Each row is where one point has got to under a steady rotation. How many ticks took it there?
The counts run from 0 to 467.
[ 21 -19  28  -8 -23  31  -2  -7 -14  20  24 -14  10  24  24 -13  32 -11
  -8  -9 -26   3 -34 -15  -8   4 -51  13  -7 -19 -30  13 -23]
246
[-16   2  32  -4  24 -34  15 -22  11   4  13 -20  33 -25 -19  18   8  42
  32 -18 -22 -12   2  10  33  12  23  -3 -26   1  11   9  25]
203
[ 23  15  20   6  43  -6  27  30 -23 -38  12   7  11  15  49  21  11  -6
 -10  35  13   3  26   7   1 -17  26 -20  -5 -14   0  -1 -18]
244
[-12  10 -15 -20  17 -17 -11   0  20 -37 -12 -26  37  -2 -38  -6   9  13
   4  23 -41   2 -15  16  15  22  31  32   7  -7 -30   3  -6]
210
[-25  -4 -16   8 -17 -26   3   6 -14  -8  13  13  19  34 -17 -18  32  21
 -44 -12   3  -5 -22  15   2  -9  30  41 -22 -13 -14 -51 -20]
194
[  8   5  -6  -6 -24  25 -14  19 -39   8 -29  -6  11  21   3  20 -38  33
 -14 -17  -5  16  14  18  53  18 -13 -14  10  -3  30   2 -24]
27
[ -2   5  -4  -7  44  -5   1   1  -6 -36 -19  39   8 -17 -30  17  12  30
  -2  -2 -21  25  19  30  10  -8  35  14  23 -25  16 -14 -12]
249
[  6  -2  12   7  10 -18  25  -9 -16  18  48  -4  14  14  31   0   4  15
   5 -16  25 -16  13  -5  25  14  12  -8 -38  -6  23  -5  53]
353
[-41   7  11 -11  17 -27  -4 -15  -7 -19 -17   4  28 -13 -38  16  10  39
 -16   2  -2 -20 -25   4  -8   8  44  19   6  -1  -5 -20   9]
344
[ -6   4  20  -1  26  -9  -8  29 -11 -53 -19 -30  16  11   3  41  -8 -29
 -10  19  45  -3 -21  10  22  19   3  -4   1  -5 -21   5 -24]
205
[  5  14  32  -3   5   5   9  19 -35 -31  10  34   2  31  38  31 -19  -3
 -51  26  10 -27  12  -8 -19  21  17 -29  -4  -7   1   4  -6]
307
[ 39  13 -27  14  30  -3   5  -9  -6 -16  47  -8  21  34   0 -27  32  -1
   6  21   1 -19  24   9  11   2  40  -6 -15  -9   5 -18  29]
93
[  1   1  23  23  -7  -3  14  -8   5 -31  29  -9 -24  13  -9   7  23 -18
   8  24  12  -6 -24  -4 -47  -4  15   4   6  -3 -51  39 -25]
221
[ 29  13  10   5  39 -16   0  11 -13 -37   8  23  24  11   2  15 -19  30
 -17  23 -27 -27  23   7 -18  22  29 -45   7   2  26  -3  -1]
306
[-17  -3 -19  -6  -1 -34 -27   4 -21 -18 -14  22   3  17 -29   8   2  34
 -24 -33  -7  -5  23  53  13  13  22   5   4 -17  38 -17   8]
21
[-25   6  29   4  17  11  22  -7 -21 -17   0   6  -7  42  18  29  27   2
 -13   6  55  -3 -25   4 -23 -18  28  -9  -6 -20  -8  -8 -18]
48
[  6  -5  -8  25 -47  27   8 -15 -16  53  19  10 -14  47  -8   1   5  43
   2 -13  16  -4  -8  10  21  16 -13 -11 -10   0  32   2  -2]
436
[-16  12  24  -9 -16  -7  18  24  18 -23  17 -58  -1  39  12  34  16  -4
   5   9  12   7 -14   3  17  13  -5 -12 -32  14  -8  32 -30]
323
[ -1   0 -27  12 -32  -6 -20  16  -6 -30 -18   8 -27   0 -60  11 -15  26
   6   2   7  22  -5  47  13  17  21   4  30  -7  11   0 -34]
20
[  1 -14  50  32 -13   7  29   7   4  11  43  34  -8  14   6   7  20 -59
 -16  10  11 -14 -21 -18  -5  18  -8   5 -12   0 -32  21  -7]
252
[-24   0  28   4   7 -11  16  10 -38 -41 -13  -6  -1  -4  27  49 -22   8
 -13  14  65  -9 -22  -8  -8  -1  22   8 -11   5 -15   4   3]
142
[  7   0   9  10   3  -7   9 -22  20   4  34  -2  38  16 -35 -24  53  16
 -14  12 -21 -24 -33   3 -18  15  32  18  -8   9 -11 -15   4]
132
[-15   1  -4  -8  -6 -44 -22  10   1 -31  -4 -15  37  -1 -44   7   1   0
 -18 -21 -14 -24 -24  29  22  28  25  11 -11   1  -5 -13 -17]
407
[ 40 -10 -10  -6 -24  35 -21   2 -57  -1 -16   7  17  12  24 -10  -7  32
 -45   6   5  -7 -25  -8 -23  -6  -7  -1  22 -12  -5 -24 -22]
396
[ -6  -3  59  15  10 -32  22  12   5  -7  10  15 -29 -25 -10  48 -14   6
  32 -18  17   2  13  13  -8  15  -3 -27  -4   0   7  46 -19]
197
[  7   6  35  21   1   1  43  -3  -7   3  48  14   3  -7  25   5  12  -6
 -18  44  25 -12 -21 -28 -20  -5  33  13 -19  10 -26   9  13]
220
[ -8  -5  21  13  -7 -20  24   9 -28   9  47   0  16  -3  12   4  -5   2
 -18   0  43 -20 -22 -19  27  12  13  11 -45  23  -2  -6  28]
23
[ 36  12   8   9   3 -22  11  30  10 -54  21 -13 -15   8  12  22 -10  -5
  15  31 -16  13  22  20  -6  19  11 -38  12   4   2  38 -30]
362
[ -4  -7  21   9 -38  22  -2 -31 -17  19 -14 -41  12 -12 -31  17 -22  64
  31  -1  -1  -2 -42 -14   4   3   0  -5  15   3   3  10  -7]
349
[-13  12  48  -9  14  -6  22  17   2 -21  -4  -2  -5  31  -3  34  16  13
  -8  20 -16  14 -11  18 -18   1  -3 -30   4  -4 -13  39 -57]
457
[ -7  16  30 -24   4 -14   6   7  -8 -51  -9 -42  -7   8  22  35  -5  36
  18   2  -8   9 -12   3 -21  -3  -3   1   2  -9 -28  37 -16]
64
[-14  -2  46  19  -6 -21  13   3 -31 -37 -11  15 -22 -30  -6  34 -27 -11
 -17  26  44 -20 -29  -6 -20   5  19  -1  20   8 -22   6 -21]
433
[ -1   7 -30   4 -34  19 -12   8 -14 -11 -34 -11   7 -11 -51  15 -33  41
  -1  18  13   9 -26  11  19  21  16  18  28  13   4  -6 -11]
350
[ 30  -9  -1  -4  -6  21  -4 -26 -53  26  17  -5  -8  -3  47   3 -14  42
  20  -1  19  16   3  -9  -3 -27 -14   5   5 -37  -1  -7  29]
270
[ 24   3  11   5  20 -22  -5  -3 -29 -28  17  11  20 -31   7   4 -43 -26
  -5  30  12 -25  13 -12  21  26  20   9  -2  -8 -12 -10  53]
180
